Turns, then the turns between two rows, first turn first; the first pair answered
j_622:
[-1.72 -1.10  1.93  4.72  1.26  0.96 -0.50 -0.77  0.14  0.68 -1.81 -2.16
  1.63 -1.81  1.41 -0.88 -0.71  1.78]  ->  [-0.50 -0.68 -0.81  4.75 -3.04  1.10 -0.59 -1.76 -0.20  1.10 -2.29 -0.36
  2.63 -0.91 -0.54  0.09  0.09  1.10]
[-0.59  0.88 -1.96  1.47 -0.08  0.83  0.32 -0.98 -0.65  1.11  1.73 -1.27
 -2.88 -2.30 -0.88  3.25  0.21  1.59]  ->  [-0.77  0.50 -0.76  1.96  1.33  1.03  0.73 -0.53 -0.76  1.05  1.56 -1.80
 -2.79 -2.27 -0.03  2.96  0.18  1.72]
[ 1.69  0.03 -0.93 -2.72 -1.43  0.13 -0.08  0.40  0.23 -0.72  3.65  1.53
 -0.85  1.16 -0.91 -0.69  1.01 -0.46]  ->  [ 0.93  0.13  0.76 -3.08  1.22 -0.07  0.03  1.10  0.65 -0.99  4.10  0.21
 -1.31  0.32  0.17 -1.30  0.58  0.01]
[ 0.67 -0.40 -0.95  0.20 -0.19 -0.25 -0.81  0.64 -0.18  0.39  2.95  0.27
 -2.42 -0.93  1.01  1.65  0.25  2.03]  ->  [ 0.93 -0.72 -0.10  1.09  0.35 -0.33 -0.56  1.10 -0.57  0.47  2.69 -0.12
 -2.22 -0.92  1.60  1.11 -0.02  2.12]
j_995:
[ 2.09  1.43 -2.33 -1.79 -1.44 -0.84 -1.26 -0.66  0.04  0.38 -0.06  1.68
 -2.24 -0.38 -1.91 -0.09  0.90  0.77]  ->  [ 2.24  1.16 -2.00 -1.67 -0.87 -0.45 -1.25 -0.09 -0.20  0.03  1.59  1.79
 -2.60 -0.39 -1.36 -0.51  0.75  0.93]
[-1.16 -1.02  1.65  0.29  3.30 -0.42 -0.18  1.74  0.58 -0.25 -0.16 -1.35
 -0.47 -2.05  0.59 -1.51 -0.14  0.02]  ->  [-1.92 -0.84  1.21  1.72  2.46  0.07 -0.31  1.54  0.49  0.28 -0.92 -1.48
  0.06 -2.34  0.64 -1.20 -0.04  0.37]
[ 0.64 -1.93  2.05  0.74  2.84 -1.02 -0.10  1.34 -0.37  0.10  0.06 -0.85
 -0.05 -0.62  1.10 -0.99 -0.33 -0.15]  ->  [ 0.09 -1.80  1.57  2.27  2.16 -0.34 -0.03  0.87 -0.74  0.72 -0.63 -0.83
  0.56 -0.76  1.04 -0.88 -0.31  0.13]
[ 2.56 -0.42 -0.38 -1.18 -0.69  0.10  0.26 -0.88 -1.48 -0.46  0.65  1.41
 -2.74 -0.16  0.15  2.28  0.06  0.26]  ->  [ 2.29 -0.61 -0.14  0.18 -0.62  0.69  0.40 -0.54 -1.40 -0.09  1.52  1.66
 -2.83 -0.42  0.35  2.07 -0.08  0.55]
j_280:
[-2.70  0.81  0.78  0.74  3.21  0.51  0.18  0.37  1.12  0.33  0.27 -0.76
 -0.05 -1.79  0.96 -0.75 -1.23  1.56]  ->  [ 0.00 -1.19  0.84  2.85  1.13  0.90  1.10  1.57 -0.62  0.06  3.06  0.61
 -0.65 -0.64  1.32 -1.13 -1.24  0.83]
[-1.74 -0.32 -1.23 -0.05 -0.35  0.58  0.18 -0.29  0.79  1.68  1.29  0.24
  2.62  1.12 -1.23 -0.40 -1.41 -0.08]  ->  [-1.08 -0.97 -1.63  0.03 -0.71  0.68  0.27 -0.16  0.59  1.58  1.66  0.57
  2.53  1.24 -1.22 -0.61 -1.39 -0.37]
[ 1.43 -1.91 -0.42  2.31 -1.95  0.19 -0.79 -1.04  0.03 -1.05 -2.92 -2.19
 -0.72  0.10  0.28  2.45  0.60 -0.65]  ->  [-0.05 -1.43 -0.03  1.44 -0.86  0.44 -0.83 -1.29  0.65 -0.83 -3.92 -2.96
 -0.31 -0.45  0.39  1.99  0.56 -0.46]
[-1.21 -1.09 -1.11  2.02 -1.19  2.45 -0.34 -1.66  1.30 -0.38  4.70  0.91
 -0.29 -0.30  1.51 -0.33  0.08  0.45]  ->  [-1.61  0.11 -2.44  0.41 -0.95  1.77 -1.02 -2.50  2.07 -0.48  3.69  0.93
 -1.01 -0.53  0.79  1.45  0.22  0.78]
Now pairs of rows:
(2 to 3 turns a pair)
[ 1.92 -0.97  2.30 -1.74  0.14 -1.53  1.81  0.42 -2.44 -0.96 -1.01  0.38
 -1.16  3.80  1.36 -4.10  1.57 -1.21]  ->  [ 1.96  0.08  0.38 -3.96  0.52 -1.67  0.94 -0.01 -1.47 -1.14  1.63  1.14
 -3.09  3.32  0.39 -3.38  1.79 -0.35]
j_622, j_280, j_995
[-0.10  1.72 -0.60  0.23 -0.91 -0.15  0.51 -1.57 -0.04  1.22 -2.56 -0.02
  0.22  0.61  0.56  1.88 -0.32  0.09]  ->  [ 1.80  0.11  1.78 -0.52  0.97 -0.75  1.50  0.50 -0.58 -0.27  0.38  0.06
 -1.52  1.19  1.82  0.68 -0.58 -0.31]
j_995, j_995, j_622
[ 0.14  0.54 -0.10 -4.63 -1.03 -0.35  0.24 -0.28  1.19 -1.10 -0.10  1.38
  1.15  1.25 -0.82 -0.92  0.63 -1.34]  ->  [-0.16 -0.64  2.43 -2.34 -0.28  0.36  1.28  0.89  0.27 -0.99 -0.65  0.60
  2.08  1.62  0.34 -2.79  0.12 -1.89]
j_280, j_622, j_622
[-1.13  0.28 -0.35  0.63 -1.88  2.11  0.14  0.54  0.13  0.96  0.75  0.45
  2.45 -1.64 -0.95 -1.67 -0.11  1.18]  ->  [-0.61  0.10  0.02 -0.02 -2.73  1.93  0.57  0.29 -0.24  0.64 -0.51  0.73
  2.89 -0.92 -1.15 -1.68 -0.05  0.40]
j_995, j_280
[-1.46  0.03 -2.18  3.82  1.94  0.20 -2.42 -0.84  1.03  1.66  1.54 -0.25
 -2.82 -3.48  0.18  3.11 -0.16  1.98]  ->  [-2.05 -0.36 -1.96  4.93  0.99  0.19 -2.25 -1.35  0.36  1.89 -0.50 -0.50
 -1.76 -3.24  0.30  3.11  0.05  1.65]
j_622, j_622, j_280
[ 0.17  0.07  1.52  2.78  1.95 -1.73  0.43 -1.16 -0.07  0.68 -1.45 -0.75
  0.30 -0.70  1.78  0.03 -1.40  0.12]  ->  [ 1.62 -0.76  1.48  3.15  0.62 -2.00  0.98 -0.85 -0.85  0.31 -1.15 -0.13
  0.56  0.13  1.53  0.01 -1.22 -0.56]
j_995, j_280
[ 0.19  0.03  1.16  0.22  1.84  0.16  0.86  1.38  0.09 -0.21  1.74 -0.15
 -0.39 -0.13  0.73 -1.59 -0.64  0.15]  ->  [-1.24  0.59 -0.14  2.19 -0.09  0.61  0.56  0.16 -0.25  0.86 -1.48 -0.17
  1.46 -0.78  0.18 -0.74 -0.32  0.00]
j_995, j_995
[ 1.17 -0.79 -1.15  4.65 -3.49 -1.24 -0.39  0.10 -1.58  0.22 -1.86 -0.49
 -0.33 -0.06  0.20  2.43 -1.01 -0.40]  ->  [ 0.02 -1.26  1.21  5.24 -2.04 -0.31  0.19  0.90 -1.43  0.38 -2.08 -1.09
  1.32 -0.29  1.07  0.28 -1.35 -0.55]
j_280, j_280, j_280
[ 2.47  0.27  0.86  3.95 -0.68 -0.72 -1.23  0.96 -0.59  1.38 -1.60  0.31
 -1.06  0.22  0.65  0.57 -1.37  0.09]  ->  [ 0.90  1.44  0.34  2.65 -0.51 -1.16 -2.05 -0.13  0.30  1.62 -3.48 -0.21
 -0.24 -0.11  0.26  1.16 -1.14  0.16]
j_280, j_280, j_622
[ 2.03  0.95 -1.06 -3.39 -0.50 -0.30 -0.93  1.34  0.19 -0.33  1.93  0.15
 -1.20  0.12  0.19 -0.07  0.91 -0.12]  ->  [ 0.46  0.66  1.16 -2.59  1.02  0.68 -0.38  2.34  0.19 -0.12  1.71 -0.74
  0.19  0.08  1.29 -2.37  0.61 -0.76]
j_280, j_280
[ 2.39 -0.04 -1.69  3.63 -1.39  1.68 -0.06  1.25 -1.08  0.81  5.05  0.68
 -1.99 -1.61 -0.95  0.67  0.90  0.14]  ->  [ 0.44  1.54 -3.19  3.41 -2.23  2.06 -1.07 -0.14 -0.21  1.79  2.74  0.51
 -0.73 -2.27 -2.03  1.64  0.94  0.76]
j_622, j_995
[-1.53 -0.17  3.38  0.81 -0.53  1.49  0.54  1.04  0.17  0.29 -0.82  0.09
  3.85  0.84  0.63 -3.35  0.09 -1.41]  ->  [-0.29  0.43  1.15 -2.38 -2.95  0.56  0.18  0.01  0.56 -0.46 -0.80  1.71
  3.80  1.74 -1.17 -2.13  0.85 -2.11]
j_622, j_995
[ 2.40 -0.51  1.50  1.58  2.84 -0.22  0.55  0.73 -1.09 -0.27  1.57 -0.05
 -2.56  0.76  1.12 -1.17 -0.79 -0.17]  ->  [ 0.73  0.79 -0.29  1.64 -0.10 -0.71 -0.14 -1.68 -0.98  0.89 -4.72 -0.25
 -0.40  0.87 -0.33  0.38 -0.24 -0.61]
j_995, j_995, j_995
[-2.89  0.19  3.46  0.68  3.49  0.57 -0.46 -0.04 -0.23  0.77 -1.63 -0.58
  1.23 -0.47  1.69 -0.10 -1.40  1.07]  ->  [-0.05 -1.66  1.65  4.53 -1.25  0.92  0.47  0.13 -2.50  1.10 -1.11  1.19
  1.28  1.12  0.98  0.70 -1.03  0.54]
j_280, j_995
[ 0.08 -1.01  0.78  1.79  0.66  0.03  0.97  1.02 -0.53  0.02  1.76 -0.60
  0.57  0.61  1.13 -1.64  0.78  0.74]  ->  [-1.13  1.08 -2.33 -0.26  0.47 -0.77 -0.55 -1.28  1.03  0.66 -0.62 -0.69
 -0.36 -0.14 -0.15  1.09  0.95  1.45]
j_280, j_995, j_280
[ 0.71 -1.40  3.08  1.38  0.53 -0.02  1.44  1.55 -1.25 -0.20 -1.10  0.26
  1.43  1.17  1.77 -1.57  0.21 -0.96]  ->  [ 0.46 -0.97  2.76  0.74 -0.24 -0.37  1.12  0.66 -1.36  0.00 -2.78  0.09
  2.12  1.14  1.30 -1.09  0.41 -1.14]
j_995, j_995
[ 2.53 -0.73 -1.99 -0.47 -0.97 -1.17 -0.38 -1.34 -0.99 -0.59  1.05 -0.19
 -2.92 -0.21 -0.38  2.84 -0.29 -0.32]  ->  [ 1.90 -1.27  0.51  0.52  1.95 -1.07  0.01 -0.45 -1.42 -0.79  1.12 -1.60
 -3.28 -0.82  1.05  1.66 -0.54  0.01]
j_622, j_622
[ 0.83 -0.23  0.91 -0.52  0.63  0.11 -1.40  0.52  0.07 -1.61 -0.79 -0.32
 -2.30  0.46  0.66  1.59  0.79 -1.60]  ->  [ 0.34  0.20 -0.20  1.42  0.44  0.85 -1.58  0.48 -0.04 -0.83 -0.20 -0.20
 -2.75 -0.08  0.65  1.90  0.45 -0.64]
j_995, j_995, j_280
[-1.24 -0.14  1.28 -2.21  3.60 -1.22 -1.55  0.16 -1.15  0.31 -3.13 -1.13
 -2.12  0.35  2.48  1.60 -0.16  1.56]  ->  [-0.36 -1.82  1.81  3.62  1.78  0.88 -0.56  1.74 -2.72  1.30 -0.32 -0.51
 -1.42  0.27  3.38  0.19 -0.23  2.03]
j_995, j_280, j_995
[-1.47  0.67 -0.84 -2.51  1.16  0.24 -0.56 -1.05  1.70  0.29 -0.70  0.22
 -0.68 -0.76 -0.92  0.19  0.74 -0.31]  ->  [ 1.57 -1.21 -1.12  0.03 -0.18 -0.51  0.25 -0.40 -0.53 -0.48  0.92  0.92
 -2.90  0.16 -0.24  1.26  0.71 -0.41]
j_622, j_280, j_280
[ 1.52 -0.86  1.38 -2.76  2.69 -0.66  0.14 -0.91 -0.03  0.10  1.99  0.08
 -1.94 -0.81  1.14 -0.53 -0.29  1.01]  ->  [ 1.56  0.01 -1.54 -2.60 -1.06 -1.12 -0.38 -3.10 -0.46  0.97 -1.81  0.59
 -0.91 -0.41 -0.70  1.84  0.44  0.49]
j_622, j_622, j_280
[-0.31  0.24  1.63  0.81  2.13 -1.77  0.70  0.66 -2.08 -0.46  1.59  0.25
 -0.49  1.37  0.08 -0.05  1.37  1.13]  ->  [ 0.06  0.00  0.58  2.19 -0.32 -1.25  1.00  0.18 -2.57  0.14  0.67  0.91
  0.63  1.74 -0.52  0.18  1.58  0.58]
j_622, j_995
[ 1.11  0.75 -1.06 -1.64 -2.39  2.00  0.03 -1.33  0.13 -0.70 -0.05  0.38
 -0.25  0.73 -0.44  0.36 -0.60 -0.78]  ->  [-0.03  1.12  0.21 -2.93 -0.10  1.74 -0.22 -0.69  0.97 -0.94  0.04 -0.35
 -0.20  0.18 -0.04 -0.45 -1.03 -0.62]
j_280, j_995
[-0.53 -1.13  1.51 -2.88  2.82  0.35 -0.52  0.54  0.52 -1.25  2.02  0.18
 -0.85  0.11  0.66  0.33 -1.52  1.29]  ->  [-1.12 -2.08  0.32  3.06 -1.96  1.98 -0.03 -0.46 -1.08  0.65 -1.50  0.61
  1.84  0.20  0.23  0.46 -1.31  0.91]
j_995, j_622, j_995
[-1.82  0.48 -0.04  1.73  0.93  0.97 -0.55  0.71  1.21  0.85  1.62 -0.92
 -1.04 -1.48  0.52 -0.46 -0.51  1.52]  ->  [-1.97 -0.05  1.56  1.71 -0.04  0.93  0.26  0.44  0.57  0.67 -1.08 -0.95
  1.35 -0.68  0.92 -1.89 -0.24  0.19]
j_995, j_995, j_280
[-2.56  1.87 -0.31  0.12 -1.33  1.57 -1.37 -0.95  1.46  0.66 -0.47  0.27
  1.52 -0.82 -1.25 -0.24  0.67 -0.86]  ->  [-0.43  0.83 -1.01  0.07 -3.67  0.92 -0.75 -0.59  0.30  0.14  0.05  1.40
  1.35  0.57 -1.43  0.06  0.98 -1.68]
j_280, j_280, j_995
[-0.13  0.46  3.19 -0.18 -1.32  0.00  1.13  1.60 -1.62 -0.90  0.75  0.74
  2.38  0.19  0.68 -3.39 -0.30 -0.89]  ->  [-1.35  2.67 -0.04 -3.31 -2.39 -0.65 -0.45 -0.74 -0.40 -0.44 -1.16  1.18
  2.60 -0.22 -1.47 -1.22  0.38 -0.35]
j_622, j_280, j_280
[ 1.43  0.15 -1.74  1.42 -3.06  0.91 -0.07 -1.35  0.09 -1.06 -1.65  0.57
 -0.05  0.82 -1.18  0.36 -0.45 -0.24]  ->  [-1.00  0.26  0.81  1.56 -0.57  1.64  0.21 -0.67  0.44 -0.63 -2.86 -0.60
  1.92 -0.01  0.07 -1.82 -0.82 -0.27]
j_280, j_280
[-0.77  1.20  1.01 -0.85 -0.29  2.40  2.77  2.15  1.63 -0.09  3.07  2.13
  2.27  0.33 -0.32 -3.34  2.03  0.30]  ->  [-0.13  1.24 -1.40  0.85 -3.87  2.34  2.66  1.04  1.06  0.47  0.98  2.77
  2.77  0.84 -1.56 -1.60  2.54  0.02]
j_995, j_995, j_280
